One turn sends every row of this set to another row. A few are shown first. Where does it send the rows asked after them?
K_88: [ -7  -9   0   5  -5 -10   2 -14  -3  -1   6  -3  -8   7   6  -5  10 -12
   7]
K_311: [ 27   5  -7 -11 -12  -1  -7  -5   6  10  14  -2   2  -2 -11 -10   6   4
  -9]
K_840: [-11  -2   7   1 -16  -6   6  -5   6  12   0  -7 -13   0  12  -7   9   4
  15]
K_232: [ -4  15  -3  -8  -1  10  -4 -11 -13   9 -14   6   2   2  -3   7  -8  10
 -10]
K_475: [-7  4  0  4 -1 14  2  0 -8 20  2  1  6  8 -2  1  9 27 -6]
K_662: [ 18   5  17  -1  -7  -3   6   6  -7  19   8 -19   5  -4   3   5  11   9
  -4]
K_132: [ 11 -12  -9   1   1   4  -6 -10  -1  16   9   0  14   2  -9  -4  21  14
  -1]
K_695: [  2  -5  -7  -8  -8  14 -15   6  15   9   1  -1  -1   8 -12  10   7  -5
 -13]
K_821: [  1   1   8 -11 -10  -9   2 -13  -2   9   1  -4  -8   9  14  13   2  -2
  17]
K_136: [-8 -3  5 16 -7 18 -2  5 -1  2  7 -4  8 -8 -1  1 -6 -3 -3]
K_836: [ -6  13 -10  -4  -3  14 -15  -5  -3  12   6  -6   9   8   2  10  -7  -4
 -14]
K_15: [  3   5  -7  -6   1  -1  -9  -3 -13  18   3 -17  14   1   2  -8  27   8
 -11]
K_694: [ -5   1 -10   1 -12 -18  -5   1  -2  -2   9   7  -2  -2   6  -2  -4  11
  13]
K_523: [ -1   6  -6  -5  -4 -24   8   5  11  11   1  -4  -3   1   5   3  -2  13
   9]
K_40: [ -7  -2 -13   9  -4 -20  -3  -8   9  10   3  -3  -2   1   2   8  -6   4
  11]
K_80: [ 19   5   5  -4  -2  -2 -18 -12   9   3   7 -17   1   6  -2  -1  12  12
 -18]
K_129: [  1   5  -8  -9 -15  18 -21  11  -4  12   1   3   2  -1  -8   8   9  -7
  -2]
K_349: [  5  13   1   0 -11  10 -19   8 -19  15  -5  -4  -3  -1  -6   6  21   0
  -4]
K_755: [  8   6  -3   2   5 -25  -1  -5  -2  -2   1   0   1   2   4  10   1   9
  13]
K_425: [ -1  11   1  -2  -7  19 -19   2  -8   7   2  -4  13  -3   8   1  11  19
   2]
K_982: [  4  -4   2 -10  -1   2  -7   4  11   9  -5  -7  -7  11 -12   4  18   6
 -22]
K_287: [ 13  21  -4   0  -2   6  -6  -6   8  10  -8  -4  -1 -12 -11  -4  -5  -5
  -9]
K_703: [ -3  11  -9  13   1 -20   4   6  -5   6   9  -1   0  -2   3  -3   5   2
  12]
K_789: [  9 -11   9  -6  -4  -7  -2 -13   9   8 -13 -18   6 -13  -2   3   5   1
  -8]
K_660: [  8   4   8  -5  -2   1 -12   2 -10   8 -12  -9  -6   4  -9   3  27   9
 -15]
K_494: [  0   7   4  -2   4  -5  13   1   6   6   1  -6  -1   2   8   5   9 -13
  18]
K_933: [ -4  -8   4 -11 -20   0   1  -4   1   6   5  -6  -2   0   0  -2 -14   0
 -20]
K_91: [  0   9  -7 -15  -2   8  -8   2  20   1  -5  -8   7  -5  -2  -8   2   1
 -16]
K_561: [  4   4   9  -2  -7  -5   7   3   2 -10  14   3 -10   9   9  -3   5  -4
  11]
K_837: [  5  -4   4  -8  -3   5   1   3 -24   1   6  -1  19  -5   4   6   8  -1
   2]

K_88 goes to K_821
K_660 goes to K_129
K_425 goes to K_91
Now find these:
K_662 goes to K_136
K_40 goes to K_755
K_475 goes to K_287

